In the rows, 128 means zero.
The rows of Y fall into 4 groups, which share some directions, and each row is roughly a mix of its group's hidden directions, except some rows that fit no group.
Y (138 x 10):
[[149  74  93 105 130 145 131 117 108  96]
 [149 124 154 120 164 109  74 121 149 153]
 [ 99 100 138 133 118  87 141 149 118  76]
 [144  89 143  96 103 179 133 102 130 127]
 [160 185 127 147 145 106 131 136 132  90]
 [103 119 170 119 101 102 130 167 165 118]
 [ 74 118 135 130  98  79 107 127 133 137]
 [127 141 154 176  95 109 104  86 131 124]
 [115 144 164 174 116 128  86 129  94 120]
 [104 133 153 152 128 136 187 132 164 141]
 [163 152 134 116 149 145 187 150 132 144]
 [145 111  74 119 136 165 167 135 141 143]
 [ 69  98 137 131 104 104 127 134 137 162]
 [100 131 159 112 152 120  87 168 157 139]
 [ 79 124 147 140  98  94 137 128 129 171]
 [181 131 156 157 113 150 101 141 126  97]
 [ 93 150  88 119 170 125 142 138 122  90]
 [151  82  87 105 125 132 126 113  91 105]
 [101 140  88 143 145  91 166 154 145 116]
 [150 134 125  91 130 126 191 127 150 104]
 [153 107 118 105 100 144 143  74 104 106]
 [128 165 128 135 128  62 140 135 143 101]
 [173 112 173 138 127  93 156 121 147 124]
 [112 120 131 112 129  64 141 154 163 116]
 [152 133  83 118 149 116  90 110  95 100]
 [100 125 119  87 171  97 163 117 138 116]
 [116 153 179 159 119 112  91 130 100 125]
 [117 109 134 153  81 179 126 136 146 151]
 [174 102 176 130 107  99 134 131 144 144]
 [ 96 139 119 129 128 156 115  61 122 145]
 [113 139 102 115 162 106 153 169 134  87]
 [175 122 171 158 122 107 146 101 143 114]
 [163 113 169 138 110 140 142  79 148 140]
 [ 57 132 109 155 129 136 147 130 123 111]
 [116 172 125 128 135 118  78  83 123 136]
 [116 134 182 137 112  97  86 127 119 102]
 [150 133 133 140 155 167 152  77 100 133]
 [201 121 141 119  96 124 128 120 135 138]
 [121 111  95 121 131 110 187 112 164 114]
 [165 166 107 121 156 141  93 101 112 109]
 [105 134 130 150  78 109  80 142 149 128]
 [114 118 136  88 121 140  74 138  97 156]
 [134 161 166 157 167 101 156 138 129 148]
 [154 124 142  63 159 128 138 141 106 124]
 [164 150 120 111 146 169  98  97 105 146]
 [ 67 146 116 164 107 141 133 149 147 124]
 [123 113  79  76 105 145 117 107 121 114]
 [119 144 187 135 110 101  91 126 113 108]
 [133 154 169 141 161  80 157 132 139 131]
 [104 151 106 166 149  87 166 135 123 145]
 [132 183 135 159 151  97 137 158 142 116]
 [162 109 134  92 158 168 155 111 119 149]
 [142 148 165 125  85 158 155 149 124 160]
 [121 138 132 132 148  95 189 122 162 146]
 [114 104 100 112 121 117 177 116 176 140]
 [180  99 171  98 139 128 141 120 132 143]
 [159 136 100 115 179 127 105 110  90 127]
 [109 107 108  78 128 137 115 136 129 182]
 [120 180 137 133 144 143  97  82 135 149]
 [133 116  68 128 141 165 161 126 132 150]
 [130  59 116 103 100 136 134 139 108 128]
 [127 159 184 147 148 131 126 103 106 158]
 [124 151  96 164 118 180 102 116 109 130]
 [126 125 110 122 157 128 181 128 166 166]
 [ 98 126 101 108 116 110 102 189 134 132]
 [120  69  90 122 150 129 137 154 127 103]
 [125  78 117 100 115 165 120  90 113 144]
 [154 147 160 110 136 182  95 124 150 127]
 [144 165 139 115 122 153  97  77 113 152]
 [110 101 135  68 134 104 146 138 151 152]
 [128  75 116 153 105 161 137 101  99 119]
 [158 150 109 110 142 146  78  97  99 132]
 [165  92 126 122 143 127 137  73  97 130]
 [120 130 114 157 135 117  73 118  85 100]
 [130 109  85 144 181 134 152 159 127 128]
 [131 120  95 156 156 105 124  82  94 108]
 [ 86 130 122 124  98  89 102 134 171 119]
 [ 65 129 103 108 122 109 134 115 123 164]
 [ 89 136 123 153 108  76 161 112 121 142]
 [ 81 120 116 128  83 121 128 103 142 167]
 [153  85  89 112 145 134 120 143 112  86]
 [104 118 156 148 117 134 185 146 157 149]
 [115 115 144 114 131 100 154  70 152 155]
 [166 129 119 105 140 166  89 134  98 155]
 [162 144  97 122 115 156 169  94 103 137]
 [160 118 176  81 118 118 137 135 153 146]
 [142 106 114  73 124 177 115 138 144 138]
 [184 144 140 106 136 137  90 140 142 159]
 [ 96 114 118 111 113 106 154 163 105 174]
 [182 130 126 118 147 184 147 125 123 121]
 [ 96 144  85 131 122 163  94 144 100 145]
 [ 89 161 135 112 168 108 105 163 144 128]
 [115 114 103  98 125 121  70 107 109  99]
 [120 150 140 191 132  87 141 126 109 122]
 [156 138 118 140 168 150 177 151 138 153]
 [169 105 129 102 138 137 156  81 101 135]
 [120 120 100  73 105 128 160 116 153 152]
 [ 83 119 117 100 107  91 122 152 166 133]
 [179 135 146 121 138 120  77 138 149 154]
 [173 122 137 116 173 155 117 155 125  97]
 [136 128 183 136 126  99  97 137 126  85]
 [153 144 156  93 113 160 131 158 128 171]
 [123 120 120 103 141  86 138 186 148 108]
 [110 106 103 133 147  67 139 112 159 121]
 [131 143 195 135 114 106 126 130 130  90]
 [126 104  78  90  98 162 123 115 128 117]
 [167 147 133 183 131 155 137 112 110 104]
 [134 145 142 157 143 129 190 140 149 157]
 [122 128 144  86  88 134 164 129 159 158]
 [ 95  83 130 104 120 148  95 101 153 110]
 [146 116 154 175 165 138 143 145 147  92]
 [160 147 171 105  82 138 104 127 115 139]
 [187 111 120 141 114 147 132  94 148  99]
 [145  93 132 127  98 116 178  97 108 103]
 [183 148 151  86 131 126 125 129 146 158]
 [ 82 111 139 159 121 106  98 162 144 104]
 [111 120 125  85 161  91 158 157 139 107]
 [164 105 178 118 100 147 107 120 114 153]
 [120 157 111 126  94 113 187 140 124 100]
 [170 116 129 110 108 133 177  87 113 132]
 [165 131 137 173  91 149 100 149 112 138]
 [117 138 172 148  92 123  91 122 102  97]
 [ 87 126 110  82 163  97 145 120 141 124]
 [158 132 158 160 144 108 169 163 149 133]
 [136 136 114 105 185  93 120 118  96 107]
 [121 128  77 134 137 153 171 119 135 168]
 [145 132 151 155 144  97 174 155 156 149]
 [112  93 175 111 143  94 101 147 147 119]
 [148 115 116 157 154  89  77 124 115 106]
 [111  84 149 139  85 110 154 135 129  94]
 [111 137  90 122 165 125 181 148 130 106]
 [161 133 130  97 103 142  90  89  95 123]
 [123 126 147 147  89 125  86  88 129 164]
 [ 95 167 111 142  95 154 148 163 147 133]
 [ 90 130  91 109 115 137 104 179 120 143]
 [ 72 108 144 127 115 145 121 177 137 114]
 [103 129 123 148 151 112 127 181 129 175]
 [ 95 161 133 137 121 126 104 184 157 128]]
Here is one row of each group, with its name. Which group are the others in?
[151 134 143 147 136 169 123  69 106 137]  <101>
[123 109  88  78  94 155 123 110 129 115]  <136>
[139 180 110 158 163  97 142 133 130 107]  <70>
[159 133 155 119 120 153 100 126 164 177]  <92>

[ 85 154 131 150 127 111 146  75 142 145]  <70>
[ 82 151  78 133 146 112 132 154 129 107]  <101>
[146 125  84 110 149 158 156 142 135 172]  <136>
[163 129 140 169  89 155  97 143 114 141]  <101>
[119 132 151  91  83 124 171 122 158 139]  <136>
[111 120 172 186 113 153 125 137 144 130]  <136>
[144 124 150  95  93 143  86  94 129 100]  <70>
[170 111 174 149  92 107 118 135 133 147]  <101>
[131 138 110 167 129 115 183 128 161 102]  <101>
[ 91 121 134 131 118  95 133 175 127  82]  <92>
[145 142 106 159 143 171 135  75 127 136]  <101>
[ 95 124 152 145  78 116 157 140 164 122]  <92>
